Some points:
array([-23, 25, 60, 4, 122, -97, 62, -44, 31, 13, 127, 22, 11, 127, 12, -18, 34, 20, 80, -86])
array([6, -74, -45, 38, -41, 37, -35, -9, -38, -55, 4, 36, -18, 23, -41, 54, 29, 25, 24, -24])
array([-19, 28, 13, -19, -52, -37, 20, -57, 49, -21, 26, -25, 25, 27, -24, 7, 1, 4, -4, 5])
array([0, -53, 11, -8, 9, 10, 13, 3, -81, -35, -51, 61, -12, 9, 26, 8, -10, 27, 11, 73])
array([-32, -46, -32, 24, 22, -10, 28, -26, -59, -2, -13, -22, 77, -1, -40, -40, -121, -16, 4, -77])
array([44, 18, 1, -63, 4, 38, 82, -37, 0, -11, 70, 30, 8, -52, 12, 13, 44, -44, -46, 48])
array([36, 27, -45, 19, -66, -47, -34, 4, 5, -67, 7, 2, 31, -18, -31, -7, 14, -4, -60, 12])
array([20, 44, 1, -15, -16, -23, 29, -28, 40, -18, 20, -52, 20, -23, -14, -22, -16, -43, -24, -8])
array([-31, -4, 27, 127, 21, 52, 5, 24, -56, 92, -47, 66, -33, -6, 61, -13, -27, -1, 91, -107])
array([1, 23, 35, -6, -117, -17, -15, -59, -2, 23, -35, -1, 59, 31, -13, 57, -62, 7, 4, -90])
array([17, 0, 29, -6, -24, 106, -36, 30, -4, -16, 4, -1, -15, 12, -6, -47, 63, 49, 11, -1])
array([-14, -33, 7, -12, 10, 37, 32, 19, -9, -20, -33, 47, -45, -2, -8, 17, 26, 22, 35, 21])
array([29, 78, 5, -12, -19, -25, -7, -38, 10, -25, 33, -44, 13, 2, -25, -7, -21, -13, -30, 24])
array([-6, 63, -16, -30, 13, -48, -1, -20, 5, -19, 11, -54, 62, 13, -30, 29, -8, -2, 5, -22])
array([5, -14, 25, 38, -3, 77, -29, 41, -17, -16, -28, 9, -33, 40, 0, -3, 42, 14, -19, 28])
array([-43, -11, 20, 53, 47, 26, -4, 8, -24, 26, -21, 40, -53, 16, 48, -1, -18, 33, -45, -104])
array([1, -7, 54, 32, -7, 82, -21, 29, -35, 0, -11, 21, -25, 5, -2, -12, 47, 9, 7, 36])
array([48, 53, -4, -11, -26, -64, -45, 34, 65, -59, 87, 27, -24, 9, -31, -8, -66, -119, -71, -63])
array([31, -5, -22, -24, 1, -10, -7, -12, 0, 18, 8, -17, -21, -38, 18, -4, 15, 38, 5, -3])
array([-5, 30, 79, -65, -11, 17, -12, -6, 14, 36, 5, -48, 44, -43, -6, -46, -89, -34, 22, 47])
array([-8, -47, 26, -5, -11, 91, 32, 29, -45, -41, 52, 18, -18, 18, -10, -29, 38, 11, 14, 14])
array([40, -3, -78, -18, 36, -56, 38, 33, 51, 25, -11, 62, -34, 29, 6, 13, -4, 38, -28, -11])
array([-52, 29, -38, -35, 6, -30, -60, -28, 41, -15, -89, 27, 99, -8, -52, 37, -42, 24, -15, -32])
array([17, 91, 15, -1, -33, -16, 7, -37, 45, -22, -8, -65, 8, -12, -9, -8, -31, 1, -2, 11])
array([41, -68, -41, -21, 54, -7, 37, -16, -104, 98, -89, 11, 50, -20, 52, 84, -22, -22, 11, 62])
array([-41, 32, 10, -4, -29, 23, 42, -65, 41, -1, 54, -77, 12, 7, -24, 23, -65, -16, 2, -30])
array([14, 65, -14, -20, -39, -10, -27, -3, 46, -7, 41, -89, -14, -28, -39, -43, 24, -9, -44, 34])
array([0, 46, -8, -51, -47, -72, -44, -13, 101, 76, 28, -17, 73, -33, -16, -47, 50, 23, -4, 27])
array([7, 41, 3, -8, -41, -26, -63, -2, 11, -33, -14, -15, 14, -4, -27, -43, 18, -3, -46, 4])
array([-3, 42, 24, -40, -25, -45, -11, -14, 77, -13, 19, -24, 36, -15, 7, -43, 30, -5, -8, 36])
array([-22, 29, 73, -46, -66, -27, -1, -52, 36, 39, 24, -55, 13, -14, -21, 21, 3, 31, -44, 24])
array([-3, -11, -100, -23, -51, -57, 36, -65, 1, 15, 15, 15, 63, -15, 81, 16, 9, 21, 62, -35])
array([-1, 40, 14, -24, -16, -30, -25, -18, 14, 1, -30, -20, 7, 22, -39, 5, -15, -57, 16, 21])
array([-30, -111, 66, 4, 70, 26, 36, 84, -45, -49, -80, 93, -105, -19, 26, -1, 4, -44, 66, 75])
array([-83, 0, -20, -38, -34, -76, 16, 46, -7, -46, 20, -7, -2, -22, -7, 16, 60, -6, -48, -41])
array([43, 57, 27, -29, -16, -25, -18, -40, 7, -5, 22, -74, 26, -6, -11, -46, -10, -20, 8, -10])
array([8, -25, -23, -39, -29, -50, -51, 1, 54, -65, 19, 14, 12, -38, -51, 35, -46, -21, 12, 10])
array([-66, -2, -29, -87, -5, -17, 12, -9, 39, -6, -25, -67, 5, -19, -13, -39, 20, -51, -64, 7])
array([1, -2, 45, 0, -2, 65, 2, 13, 2, -24, -2, -2, -56, 17, -15, -8, 24, -7, 40, 24])
array([-33, -9, -3, 42, 13, 56, -36, 16, -21, -6, 4, 48, -23, -5, -50, -26, 11, 20, 51, 18])
array([29, -67, 47, -20, -73, 51, 31, 26, 8, 66, -90, -6, -6, 21, 63, -38, -79, -41, -76, -9])
array([45, -3, 23, 14, 26, 84, 14, -2, -2, -3, 0, -3, -44, 29, -2, -51, 47, 12, -2, 25])
array([-7, -17, 37, 40, -10, 48, 27, 25, -23, 8, -27, 10, -22, 10, 6, -7, 50, 2, 10, 21])
array([5, 30, -1, 9, -22, 65, 24, 25, -25, 4, 25, 0, -49, 18, -11, 0, 54, 9, -5, 1])
array([-13, 24, -9, 2, -2, 44, -7, 9, -27, -11, 20, 1, -36, 2, -7, -51, 38, 18, 43, 24])
array([-94, 5, -44, 67, 23, -91, -6, 32, -2, 23, -35, 11, 87, -113, 54, 5, -17, 23, 30, -50])
array([9, -59, -83, -49, 92, 2, 5, 42, -75, -10, -15, 22, 17, 7, 36, 76, -18, 127, -27, -72])
array([-26, -18, -31, 55, 22, 18, -32, -97, -10, -15, 6, 47, 10, -7, -14, 30, -2, 41, 35, 25])
array([44, -14, 14, 12, -10, 75, 33, 25, -5, -28, 5, -8, -22, -3, 28, 26, 60, 5, 33, 22])
array([16, 27, -30, 1, 25, 54, -15, 29, -21, 4, 33, -41, -11, -20, 13, -14, 52, 16, 16, -11])
array([22, 42, 24, -31, -48, -34, 33, 14, 33, -4, -8, -63, 25, 11, -9, -11, 31, 27, -22, -23])
array([-30, -8, 15, 20, -32, -25, 3, -7, 11, -35, -19, -27, 30, -33, 34, 39, -61, -29, 49, -9])
array([-42, -18, 33, 0, 19, 62, -8, 7, -48, -15, -21, -6, -42, 30, 25, 0, 32, 26, -14, 3])
array([4, 80, 11, 3, -21, -30, 6, -22, 60, -6, 18, -28, 10, -28, -19, -26, -4, -44, -21, 13])
array([-5, 10, 33, 16, -3, 35, 11, -2, -44, 22, -3, -24, -57, 17, 25, -29, 49, 16, 33, 14])
array([25, 29, -82, -18, -37, -84, -69, 17, 42, -24, -22, 10, -1, -64, -11, -51, -20, -17, -55, 37])
array([31, 60, 12, 15, 37, -1, 81, 15, 16, -1, -9, -24, 5, -33, 1, 1, 31, 13, 22, -27])
array([16, -48, -7, 24, -33, 97, 32, 5, -43, -37, 13, 18, -63, 27, 24, -6, 51, -1, 3, -13])
array([7, -24, 21, 16, 3, 83, 27, 21, -30, -6, -44, 38, -28, -20, 2, -6, 19, 31, 36, 23])
array([-67, -37, 22, -37, 2, -47, -18, 39, 23, 22, -71, 77, 17, 33, 46, 98, -44, 79, -32, -32])
array([-2, 78, 15, -22, -47, -21, -26, -13, 28, -1, 1, -49, 1, -28, -20, -11, 20, -12, -84, 46])
array([50, 19, -76, 48, 31, 33, -6, 39, -16, 36, -15, 9, -58, 10, 4, 33, 44, 27, -8, 45])
array([-15, 27, 55, 34, 39, -64, 67, 14, 38, 85, 39, 78, 82, -22, 32, 127, -60, -19, 33, -83])
array([3, 6, 41, -9, 2, 42, 41, -14, -58, 6, -11, 19, -51, 52, 9, 4, 27, 4, 21, 17])
array([-38, 17, -5, -57, -59, -15, 27, 2, 21, -26, 20, 31, -34, -24, 30, 30, -22, -55, 68, -56])
array([26, -13, -51, -16, 105, 27, -46, -71, -14, 99, 127, 25, 54, 124, 44, 82, -36, -41, 58, -8])
array([9, -42, -39, 14, 21, 88, -70, -1, -63, -45, 31, 38, -37, 5, -27, -37, 27, -18, 13, 34])
array([-27, -31, 24, -40, 108, -97, 29, 84, 105, 32, -38, 5, -31, 74, 10, 74, -5, 2, -10, -25])
array([-44, -90, 28, -38, 39, -42, 38, 22, -116, 9, -6, 55, -54, -42, -31, 18, -25, 17, 83, 7])
array([9, -66, -58, 33, 21, 21, -35, -20, -19, -27, -44, 73, -6, 127, 60, -30, 2, 10, -45, -31])
array([20, -30, -33, 70, 39, 31, 14, 8, -68, 23, 37, 54, -2, 20, -51, 6, -18, -14, 33, 58])
array([-1, -16, 41, 15, -2, 49, 8, 11, -29, -13, 28, 31, -34, 20, -10, -32, 49, 11, 2, 17])
array([13, -23, 45, 24, -9, 38, -13, 12, -45, -3, -13, 14, -59, 13, 33, -14, 59, 2, 4, -1])
array([-63, 41, 31, -29, -19, 3, 16, -36, -7, 2, 12, -62, 25, 38, 0, -53, -21, -73, 12, 20])
array([-27, 0, 29, -73, -38, 32, 27, -56, 19, 20, 25, -83, 41, 8, 31, -17, -62, 10, 1, -17])
array([-4, -74, 24, -46, 49, -20, -2, 10, 79, 12, 30, 8, 20, -10, -48, -19, -92, 47, -52, -59])
array([41, -5, 29, -2, 12, 63, 18, 34, -60, 2, 5, 5, -51, -44, 4, -15, 57, 4, -32, 10])
array([45, 40, -54, 13, 58, -11, -29, -82, 53, 38, 19, -64, 17, -86, -79, 38, -74, -21, -23, 17])
array([-15, 43, 10, -62, 19, -88, 12, 27, -16, -3, 14, -42, 83, -31, -23, -46, -82, -1, -6, -68])
array([-69, 8, -32, 30, 36, -72, 25, -75, 68, 19, -1, 34, 17, -62, 0, 42, -95, -5, -16, -22])
array([10, 67, 29, -30, -32, -10, -4, -36, 45, -14, 16, -40, 24, -7, -8, -14, -15, -5, 7, -16])
array([40, -114, -77, 127, -17, 10, 30, 6, 13, 27, -55, -13, -13, -40, 43, 96, -55, -53, 38, -55])
array([-35, -17, 24, 2, -59, -88, -69, 1, 25, 43, -15, 5, 13, -30, 20, -40, -48, -98, 8, 68])
array([15, -65, -63, 4, 12, -127, -20, 12, 64, 67, -13, -64, 38, -23, 27, 47, -41, 31, -75, -71])
array([35, 8, -119, 32, 4, 19, 40, -70, 0, 73, -34, 14, 57, 38, 93, 32, -17, 17, 42, -124])
array([54, 36, 16, 28, 57, -41, 35, 26, -6, -4, -10, -9, 32, -23, 9, -7, -58, 24, -19, -40])
array([1, 31, 11, -8, -27, -19, -48, 12, 79, -35, 20, -41, -3, -14, -5, -35, 13, 40, -32, 29])
array([-47, 11, -26, 27, -3, -24, 19, -65, -11, 2, -1, -35, 46, -12, 57, -19, 57, 46, 48, -6])
array([-2, 88, 18, -42, -4, -47, -4, -12, 28, -21, 17, -67, -22, -6, -36, -41, -10, -43, -15, -8])
array([21, -17, 31, -5, 6, 91, -6, 30, -20, -13, -10, 22, -44, -9, 1, -17, 39, 43, 40, 48])
array([26, -13, -68, 20, -3, -9, 23, 32, 15, -10, 71, 21, -32, 23, -26, 21, 26, 47, -53, 23])
array([-70, -80, -95, 80, -51, 31, 85, -59, -100, -27, -23, 125, 37, 97, 3, 42, -16, -15, 5, -62])
array([-31, 4, -57, -42, 65, -11, -14, -82, 5, -36, -14, 10, 8, 3, -48, 18, 23, -42, 35, -66])
array([30, -84, -39, 11, 0, 4, 4, 67, -2, 29, 31, 35, -27, -1, -17, 42, 7, -8, -44, 59])
array([23, -38, -23, 22, -42, -39, -27, -81, 14, -21, 20, 20, 7, -28, -58, -62, -95, -15, -91, -62])
array([5, 25, -37, -12, -45, -49, -48, 5, 33, -27, -12, -73, -7, 18, -17, -4, 19, -14, -48, 31])
array([-25, 39, 6, -15, -7, -63, -80, -15, 13, 60, 11, -57, 29, 13, -37, -13, -16, -40, -78, -4])
array([-26, 56, -33, -18, -33, -32, -16, -2, 66, -11, 21, -77, 23, -32, 16, -35, 22, -15, -24, 28])
array([8, 46, -15, 70, -16, -99, 12, 58, 62, -37, 45, -31, 83, 98, 80, 14, 44, 49, 65, 18])
array([9, -50, -6, -8, 27, 60, 2, -4, -3, -39, 11, 39, -34, -1, 21, -24, 42, 34, -17, 22])
array([-53, -51, 86, -52, -19, 24, 57, -101, 7, 2, -58, 18, 54, 21, -22, -24, -47, -127, 64, -45])
array([12, -15, 27, 13, 0, 100, 23, 25, -51, -31, 1, 38, -78, 33, 22, 7, 48, -37, 6, 28])
array([13, 53, -29, -21, 26, -58, -52, -30, 35, 112, 5, -37, 61, -45, 5, -2, -24, 51, -3, 24])
array([-42, -10, 49, 52, 65, -50, 21, 36, -7, 68, -54, -23, 38, 34, 34, 3, 24, -10, 127, -12])
array([-20, 61, -63, -27, -33, -38, 34, -8, 47, 1, -19, 33, 6, 50, 15, -9, -37, -54, -65, 76])
array([37, -25, 26, 2, 63, 72, -50, 66, -39, 6, -105, 98, -52, -32, 28, -18, 68, -71, 28, 68])
array([-54, 28, 119, -9, -20, -99, -22, 31, 34, 21, -80, -53, 52, -55, -23, 19, -3, -38, 37, 28])
array([65, 27, -64, -1, -10, -15, -28, 37, 43, -15, 46, -47, -5, -58, 15, 60, -84, -67, -33, -70])
array([12, -37, -42, 85, 23, 61, 61, 9, -61, 11, -80, 41, -13, 28, 15, 26, 3, 34, -16, -3])
array([56, 18, -6, 43, 70, -39, 15, 25, 12, 57, 0, 98, -47, -6, 67, 127, 15, -12, 38, 12])
array([-4, 53, -20, -1, -39, -19, 4, 4, 47, -48, 23, -58, -22, -19, -13, -25, -3, 38, -36, 43])
array([33, 5, 33, 17, -12, 51, -12, 30, -54, -26, 14, 23, -56, -12, -12, -20, -4, 39, 12, 5])
array([-65, -21, 8, -1, -23, -31, -1, -57, -26, 36, 11, 26, 16, -56, -103, -62, 13, -46, 39, 80])
array([-31, -6, -27, -17, -12, -37, -35, 51, 70, 16, 11, -62, 15, -18, 14, 21, -48, -55, -42, 12])
array([20, -22, 5, 34, 5, 52, -22, 1, -5, 27, 33, 10, -11, 31, 3, -22, 34, 12, -2, -2])
array([3, 61, 36, -32, -26, -32, -2, -20, 34, -35, 21, -74, 22, -1, -28, -43, -45, -9, -32, 36])
array([21, -17, 34, 15, -1, 81, -17, 15, -16, -6, -9, -10, -35, 30, 8, 5, 45, 10, 2, 15])
array([-22, -121, -19, -59, 29, 36, 17, -29, -127, -44, -114, 85, 47, 8, -85, 6, -116, 16, -77, 57])
array([-26, 38, 9, -10, -40, -40, -54, 22, 47, -9, 18, -62, 6, 3, -16, -42, 25, -16, -51, 14])
array([41, -18, 26, -8, 20, -11, 49, 6, 17, -80, 26, -58, 53, 32, 18, -10, -79, -27, 65, 20])
array([24, -6, 63, 22, 15, 85, 27, -5, -12, -26, -42, 34, -16, 12, 15, -31, 59, 14, 2, 6])
array([1, 57, 4, -11, -43, -9, -49, 1, 66, 2, 31, -33, 5, -5, 8, -31, 14, -20, -30, -8])
array([78, -120, 57, -39, 10, 3, -27, 32, -72, -32, -9, -10, -53, -18, -1, -27, 94, -4, 36, 59])
array([17, 54, 5, -15, -52, -39, -7, -3, 50, -37, 55, -25, 9, -5, -10, 0, 12, 8, -45, 25])
array([-10, -9, 25, -21, 20, 72, 25, 18, -55, -9, 14, 25, -27, 14, 45, -56, 20, 2, 35, 13])
array([-15, -22, 16, 47, 127, -103, -90, 32, 40, 80, 8, 66, 15, -2, -5, 0, 40, 127, -34, -86])
array([2, 13, -3, 11, 2, 63, 1, 25, -28, -7, 16, 19, -57, -13, 6, -4, 68, 40, 6, 0])
array([32, -16, 23, 0, -30, 52, 1, 61, -36, -35, -10, 2, -53, 12, 23, -6, 48, 9, 2, 36])
array([-27, -37, -12, 53, 51, 21, 59, 54, -90, -17, -17, 38, -13, -63, -33, 127, -67, 89, 56, -13])
array([23, -82, -5, 46, -18, 40, -34, 42, -47, 21, -14, 40, -17, 25, -15, -41, -5, 0, 27, 13])
array([34, 5, -64, -28, 27, 17, -5, 3, -22, -5, 13, 2, 5, -11, -26, -2, 65, -4, -11, -23])
array([32, 13, 48, 15, 19, 35, -12, -6, -34, 7, -1, 13, -38, 25, -10, -29, 48, 30, 8, 0])
There is one direction along which these points spread out most. How many in every 100 of the points above lie lower along it than each point below? Round to a whole number. More than half of the points above lie lower than the first one.
array([-53, -51, 86, -52, -19, 24, 57, -101, 7, 2, -58, 18, 54, 21, -22, -24, -47, -127, 64, -45]) --> 51
array([-42, -10, 49, 52, 65, -50, 21, 36, -7, 68, -54, -23, 38, 34, 34, 3, 24, -10, 127, -12]) --> 41
array([21, -17, 31, -5, 6, 91, -6, 30, -20, -13, -10, 22, -44, -9, 1, -17, 39, 43, 40, 48]) --> 8
array([1, 57, 4, -11, -43, -9, -49, 1, 66, 2, 31, -33, 5, -5, 8, -31, 14, -20, -30, -8]) --> 79
array([44, -14, 14, 12, -10, 75, 33, 25, -5, -28, 5, -8, -22, -3, 28, 26, 60, 5, 33, 22]) --> 24
array([-4, 53, -20, -1, -39, -19, 4, 4, 47, -48, 23, -58, -22, -19, -13, -25, -3, 38, -36, 43]) --> 70
array([-14, -33, 7, -12, 10, 37, 32, 19, -9, -20, -33, 47, -45, -2, -8, 17, 26, 22, 35, 21]) --> 17
array([-30, -8, 15, 20, -32, -25, 3, -7, 11, -35, -19, -27, 30, -33, 34, 39, -61, -29, 49, -9]) --> 58
array([33, 5, 33, 17, -12, 51, -12, 30, -54, -26, 14, 23, -56, -12, -12, -20, -4, 39, 12, 5]) --> 27
array([-26, 38, 9, -10, -40, -40, -54, 22, 47, -9, 18, -62, 6, 3, -16, -42, 25, -16, -51, 14]) --> 87
array([15, -65, -63, 4, 12, -127, -20, 12, 64, 67, -13, -64, 38, -23, 27, 47, -41, 31, -75, -71]) --> 96
array([-1, -16, 41, 15, -2, 49, 8, 11, -29, -13, 28, 31, -34, 20, -10, -32, 49, 11, 2, 17]) --> 28
array([13, -23, 45, 24, -9, 38, -13, 12, -45, -3, -13, 14, -59, 13, 33, -14, 59, 2, 4, -1]) --> 15
array([45, 40, -54, 13, 58, -11, -29, -82, 53, 38, 19, -64, 17, -86, -79, 38, -74, -21, -23, 17]) --> 94
array([-42, -18, 33, 0, 19, 62, -8, 7, -48, -15, -21, -6, -42, 30, 25, 0, 32, 26, -14, 3]) --> 21
array([7, -24, 21, 16, 3, 83, 27, 21, -30, -6, -44, 38, -28, -20, 2, -6, 19, 31, 36, 23]) --> 7
array([-66, -2, -29, -87, -5, -17, 12, -9, 39, -6, -25, -67, 5, -19, -13, -39, 20, -51, -64, 7]) --> 76
array([40, -114, -77, 127, -17, 10, 30, 6, 13, 27, -55, -13, -13, -40, 43, 96, -55, -53, 38, -55]) --> 36
array([-44, -90, 28, -38, 39, -42, 38, 22, -116, 9, -6, 55, -54, -42, -31, 18, -25, 17, 83, 7]) --> 8
array([29, -67, 47, -20, -73, 51, 31, 26, 8, 66, -90, -6, -6, 21, 63, -38, -79, -41, -76, -9]) --> 42
array([-3, 42, 24, -40, -25, -45, -11, -14, 77, -13, 19, -24, 36, -15, 7, -43, 30, -5, -8, 36]) --> 88
array([9, -50, -6, -8, 27, 60, 2, -4, -3, -39, 11, 39, -34, -1, 21, -24, 42, 34, -17, 22]) --> 22
array([23, -38, -23, 22, -42, -39, -27, -81, 14, -21, 20, 20, 7, -28, -58, -62, -95, -15, -91, -62]) --> 73
array([-27, -37, -12, 53, 51, 21, 59, 54, -90, -17, -17, 38, -13, -63, -33, 127, -67, 89, 56, -13]) --> 6
array([-30, -111, 66, 4, 70, 26, 36, 84, -45, -49, -80, 93, -105, -19, 26, -1, 4, -44, 66, 75]) --> 0
array([31, -5, -22, -24, 1, -10, -7, -12, 0, 18, 8, -17, -21, -38, 18, -4, 15, 38, 5, -3]) --> 48
array([17, 54, 5, -15, -52, -39, -7, -3, 50, -37, 55, -25, 9, -5, -10, 0, 12, 8, -45, 25]) --> 82
array([-8, -47, 26, -5, -11, 91, 32, 29, -45, -41, 52, 18, -18, 18, -10, -29, 38, 11, 14, 14]) --> 11
array([41, -68, -41, -21, 54, -7, 37, -16, -104, 98, -89, 11, 50, -20, 52, 84, -22, -22, 11, 62]) --> 29
array([-6, 63, -16, -30, 13, -48, -1, -20, 5, -19, 11, -54, 62, 13, -30, 29, -8, -2, 5, -22]) --> 84
array([1, 31, 11, -8, -27, -19, -48, 12, 79, -35, 20, -41, -3, -14, -5, -35, 13, 40, -32, 29]) --> 72
array([-26, -18, -31, 55, 22, 18, -32, -97, -10, -15, 6, 47, 10, -7, -14, 30, -2, 41, 35, 25]) --> 40
array([5, 30, -1, 9, -22, 65, 24, 25, -25, 4, 25, 0, -49, 18, -11, 0, 54, 9, -5, 1]) --> 37
array([78, -120, 57, -39, 10, 3, -27, 32, -72, -32, -9, -10, -53, -18, -1, -27, 94, -4, 36, 59]) --> 5
array([-47, 11, -26, 27, -3, -24, 19, -65, -11, 2, -1, -35, 46, -12, 57, -19, 57, 46, 48, -6]) --> 52
array([5, 25, -37, -12, -45, -49, -48, 5, 33, -27, -12, -73, -7, 18, -17, -4, 19, -14, -48, 31]) --> 77
array([-7, -17, 37, 40, -10, 48, 27, 25, -23, 8, -27, 10, -22, 10, 6, -7, 50, 2, 10, 21]) --> 25
array([-31, -4, 27, 127, 21, 52, 5, 24, -56, 92, -47, 66, -33, -6, 61, -13, -27, -1, 91, -107]) --> 4
array([-27, -31, 24, -40, 108, -97, 29, 84, 105, 32, -38, 5, -31, 74, 10, 74, -5, 2, -10, -25]) --> 55
array([10, 67, 29, -30, -32, -10, -4, -36, 45, -14, 16, -40, 24, -7, -8, -14, -15, -5, 7, -16]) --> 80
array([32, -16, 23, 0, -30, 52, 1, 61, -36, -35, -10, 2, -53, 12, 23, -6, 48, 9, 2, 36]) --> 18
array([-63, 41, 31, -29, -19, 3, 16, -36, -7, 2, 12, -62, 25, 38, 0, -53, -21, -73, 12, 20]) --> 65
array([6, -74, -45, 38, -41, 37, -35, -9, -38, -55, 4, 36, -18, 23, -41, 54, 29, 25, 24, -24]) --> 23
array([-19, 28, 13, -19, -52, -37, 20, -57, 49, -21, 26, -25, 25, 27, -24, 7, 1, 4, -4, 5]) --> 75
array([-15, 27, 55, 34, 39, -64, 67, 14, 38, 85, 39, 78, 82, -22, 32, 127, -60, -19, 33, -83]) --> 60
array([9, -59, -83, -49, 92, 2, 5, 42, -75, -10, -15, 22, 17, 7, 36, 76, -18, 127, -27, -72]) --> 30
array([-41, 32, 10, -4, -29, 23, 42, -65, 41, -1, 54, -77, 12, 7, -24, 23, -65, -16, 2, -30]) --> 77
array([-35, -17, 24, 2, -59, -88, -69, 1, 25, 43, -15, 5, 13, -30, 20, -40, -48, -98, 8, 68]) --> 73
array([5, -14, 25, 38, -3, 77, -29, 41, -17, -16, -28, 9, -33, 40, 0, -3, 42, 14, -19, 28]) --> 17
array([-15, -22, 16, 47, 127, -103, -90, 32, 40, 80, 8, 66, 15, -2, -5, 0, 40, 127, -34, -86]) --> 49
array([1, 23, 35, -6, -117, -17, -15, -59, -2, 23, -35, -1, 59, 31, -13, 57, -62, 7, 4, -90]) --> 67
array([22, 42, 24, -31, -48, -34, 33, 14, 33, -4, -8, -63, 25, 11, -9, -11, 31, 27, -22, -23]) --> 69
array([21, -17, 34, 15, -1, 81, -17, 15, -16, -6, -9, -10, -35, 30, 8, 5, 45, 10, 2, 15]) --> 26
array([-33, -9, -3, 42, 13, 56, -36, 16, -21, -6, 4, 48, -23, -5, -50, -26, 11, 20, 51, 18]) --> 30
array([8, 46, -15, 70, -16, -99, 12, 58, 62, -37, 45, -31, 83, 98, 80, 14, 44, 49, 65, 18]) --> 64
array([-2, 88, 18, -42, -4, -47, -4, -12, 28, -21, 17, -67, -22, -6, -36, -41, -10, -43, -15, -8]) --> 93
array([-31, -6, -27, -17, -12, -37, -35, 51, 70, 16, 11, -62, 15, -18, 14, 21, -48, -55, -42, 12]) --> 89
array([14, 65, -14, -20, -39, -10, -27, -3, 46, -7, 41, -89, -14, -28, -39, -43, 24, -9, -44, 34]) --> 92
array([65, 27, -64, -1, -10, -15, -28, 37, 43, -15, 46, -47, -5, -58, 15, 60, -84, -67, -33, -70]) --> 83
array([26, -13, -51, -16, 105, 27, -46, -71, -14, 99, 127, 25, 54, 124, 44, 82, -36, -41, 58, -8]) --> 45
array([34, 5, -64, -28, 27, 17, -5, 3, -22, -5, 13, 2, 5, -11, -26, -2, 65, -4, -11, -23]) --> 43
array([35, 8, -119, 32, 4, 19, 40, -70, 0, 73, -34, 14, 57, 38, 93, 32, -17, 17, 42, -124]) --> 46
array([-13, 24, -9, 2, -2, 44, -7, 9, -27, -11, 20, 1, -36, 2, -7, -51, 38, 18, 43, 24]) --> 39
array([-22, 29, 73, -46, -66, -27, -1, -52, 36, 39, 24, -55, 13, -14, -21, 21, 3, 31, -44, 24]) --> 85
array([-20, 61, -63, -27, -33, -38, 34, -8, 47, 1, -19, 33, 6, 50, 15, -9, -37, -54, -65, 76]) --> 68
array([3, 6, 41, -9, 2, 42, 41, -14, -58, 6, -11, 19, -51, 52, 9, 4, 27, 4, 21, 17]) --> 19
array([24, -6, 63, 22, 15, 85, 27, -5, -12, -26, -42, 34, -16, 12, 15, -31, 59, 14, 2, 6]) --> 12
array([20, -22, 5, 34, 5, 52, -22, 1, -5, 27, 33, 10, -11, 31, 3, -22, 34, 12, -2, -2]) --> 39
